T: 3 groups of rows, each row roughly a mix of its group's hidden directions
T (108 x 10)
[[-21   2  18  45 -20  -6 -19 -13 -15  44]
 [-25 -51   5 -18  25  -3  -3  28 -29  -2]
 [-32  -4  27   2 -25 -38 -28 -12  14  30]
 [-13 -23  27  19 -26 -13 -37 -20  33  20]
 [ 17  37 -19 -21  22   9  42   7 -13 -30]
 [-23  -1  21  41 -17 -10 -21 -16 -17  43]
 [ -4  -1  12  32  13   4  15  -6 -49  42]
 [ 19 -17 -12 -40   7 -10  15   6  26 -49]
 [ 23  18 -31  -7  22  34  40  14 -12 -19]
 [ 18 -30  11   1  21 -10 -39 -15 -47  -1]
 [ -1 -22 -20 -33 -17  -8 -23  24  33 -37]
 [ 28 -25 -33 -12  19  26   1  39 -15 -23]
 [-14  32  24  13 -22 -23  -2 -34  41   4]
 [ -9  21  11  43  -2  13 -20  -6 -28  45]
 [ 18 -21 -18 -17   0  25  13  23 -55  10]
 [ 27  48  -2  -8  -8 -10  13 -18  41 -21]
 [ -3 -57  24  17 -12 -14 -28  -4   8  22]
 [ 15  34 -22 -13  32  14  35   3 -33 -15]
 [-29  31  25  20 -12 -17   9 -37 -13  32]
 [ -2 -16 -20 -32 -24  -7 -22  20  35 -38]
 [ 10  39 -28 -24  25  11  28   9 -20 -28]
 [ 30 -19   3  16  20   3   6  -8 -59  18]
 [-23  11  17  38 -17  -3 -30 -11 -13  45]
 [ 30  24 -25 -11  25  30  40   1 -13 -21]
 [  2  -7  17  33  10  -9  -5 -16 -46  43]
 [ 15 -16 -28 -27 -34   4  -4  13  38 -31]
 [ 16 -20  -8  -5  30  13   5  23 -59   2]
 [ -2   5  13  36   7   3  -3 -15 -44  46]
 [ -3 -47  24   3 -29 -14 -24  -6  38   3]
 [  9   2 -16 -46  20   5  30  11  17 -41]
 [-18 -30  30   0 -17 -32 -45 -12   7  15]
 [-30  28  24  14 -23 -24  -4 -36   3  32]
 [ 29 -36 -27 -18  14  14 -28  24   4 -30]
 [ 19  40   9  21 -21  -3  -3 -46  27   8]
 [ -6 -10  -9   0  29   9  15  39 -52  18]
 [ -7  17   6  43  -9  10 -24   0 -23  49]
 [ 14  46  13  31 -10 -10  15 -41  16  11]
 [ -9 -53  20   3 -26  -8 -30  10  28  12]
 [-18 -22  24   4 -21 -34 -48 -13   7  19]
 [ 25  -5 -20 -41  20   9  22  15  10 -43]
 [  2  15   4  41  -9  13 -35  -2 -25  44]
 [  7  -2  10  32  14  15  14 -11 -56  29]
 [ 36  -4 -24 -39  16  13   9  12   9 -42]
 [ 33 -34 -23 -18  16  22 -10  28  -2 -34]
 [  2   9  -5 -17 -24  -6  -5 -11  66 -19]
 [  6 -24  -6 -42  -3 -21   9  10  29 -45]
 [-25   9  21  43 -17  -7 -24 -14  -8  41]
 [-21 -23  29   3 -18 -35 -44 -12  12  18]
 [ 15  52  -4  27 -16   1   5 -42  -3  13]
 [-30  37  23  15 -25 -21  17 -22  20  26]
 [  1  51   6  28   4  13  13 -32 -19  28]
 [ 20  -8   8  13  30   5  10  -7 -61  21]
 [  2 -51 -13 -33  14  -2 -13  32  -6 -23]
 [  3 -20  -1 -37   6 -17  28   0  28 -47]
 [ -3  44 -16  12  30  10  20   3 -45  11]
 [  3   5  10 -10 -25 -18 -21 -19  61 -15]
 [ 26  48  -6  13 -21   1   0 -38  27  -3]
 [-34  -7   8  15 -47 -15 -29  -3  24  22]
 [-28 -22  28   8 -14 -34 -39  -3  -7  28]
 [  3  22  17  38  17   5  16 -20 -33  39]
 [ -3  45   2  33   4  13   0 -25 -26  36]
 [ -1  15  30  31  23   0  35 -21 -26  31]
 [-31  -5   7 -18 -21 -19  10  -2  54 -27]
 [ 21  38 -27 -22  29  13  28   8 -15 -26]
 [  7   2  -9 -15 -30  -9 -48  -4  44 -14]
 [ 12  52   8  25  -9  -2  22 -40   3  11]
 [ 33   9 -32  -8  21  37  27  10 -12 -30]
 [  9  55   6  30  -5   2   6 -37   4  19]
 [ 29  -6 -38 -11  19  39  20  18  -5 -28]
 [-29  36  27  14 -15 -21  17 -30   0  31]
 [ 38  -9 -21 -36  19  11  14  15   2 -42]
 [  8 -19 -21 -39 -15  -1 -22  17  32 -38]
 [-11 -48 -12 -32   2  10 -13  42  -6 -14]
 [ 32  -5   4  23  19  -1 -13  -8 -51  32]
 [ 22  -8 -19 -42  14   7  23  12  18 -45]
 [-29   5  22  41 -12  -5 -13 -12 -23  43]
 [-27  38  -8   3 -22   0  30  -3  46  13]
 [  8   0  11  34  10   5 -11  -8 -50  41]
 [ 24  15 -28 -10  27  35  39   8  -8 -23]
 [-25   2  24  43 -16 -10 -21 -13 -14  41]
 [ 21  49   5  21 -17   2   8 -42  21   6]
 [ -5 -45  19   7 -24 -16 -38  -7  33   7]
 [  3  43 -23 -11  33  15  28   9 -32 -12]
 [  7  34 -35 -14  27  13  17  12 -41 -14]
 [  5  34 -11  -4  38   3  36  -4 -41  -9]
 [  0 -26 -26 -33 -16  -5 -27  27  24 -34]
 [ -2 -28  21  18 -35 -13 -32 -10  39  17]
 [  0  21 -12  25   9   3  15  20 -58  23]
 [ 12   3   0  27  17   3  -7  15 -50  44]
 [ 17  30 -32   6  17  35  39   2 -18 -13]
 [  4  40 -37 -15   9  24  23  19 -32 -13]
 [  4  15  26  40  20  -2  16 -25 -25  38]
 [  2   3  11  30  22  10  21  -8 -52  32]
 [-20  35  10  -4 -17 -12  18 -27  51   5]
 [ -9 -43  38  -1 -23 -14  -3  -8  42   0]
 [-11  25   5  39   5  16 -15   7 -29  47]
 [ 18  17   4 -15  -9   4  15 -25  55 -32]
 [-39  24  23  21 -23 -22   6 -22  14  32]
 [-14 -16 -19 -37 -17   0 -33  22  30 -31]
 [ -2  29  -2 -13   6  -1  30  -5  60 -19]
 [  4   2   8  40   5   8  -1  -3 -47  44]
 [-24  -1  -5 -29 -18  -7  12   3  51 -36]
 [-18  26  17   6 -15 -21   1 -23  58  -4]
 [  5   1   9  25  19   6  11 -12 -54  39]
 [ 43   3 -12 -31  11  14   2 -17  26 -41]
 [ 31   7 -26  -7  25  36  33  10 -16 -28]
 [ -6  -2  15  33   7   0   0  -8 -50  44]
 [-32  30  31  18 -12 -22   9 -32   1  30]]

one row of each group, then the others: which group is each in?
[  4  22  26  39  10   6  15 -30 -17  41]	W
[ 25  30 -22  -5  26  29  41   0 -10 -21]	Z
[ -8 -22   2 -43   0 -25  19  -4  28 -41]	U

[  2  29  -8   5 -40   6   3 -35  45 -10]	Z
[-12 -54  -8 -27  12  -7  -4  33 -20 -16]	W
[ 23   2 -23 -43  19  14  26   7  12 -40]	U
[ 12   8 -20 -38   0   5   0   9  43 -43]	U
[  2  26 -20  -9  35  11  32  13 -46  -9]	W
[  0 -42   3  20  -1   2 -34  15 -47   9]	Z
[ 13   5  11  25  27   4  -4  -4 -53  36]	U
[  0  37 -20 -37  25  23  22   8  -8 -30]	W
[ 31 -34 -30 -19  13  22 -13  31  -4 -27]	Z
[ 28   0 -23 -34  23  16  31  16   4 -37]	U
[ 22  46   3  20 -18  -6   0 -40  30   2]	W
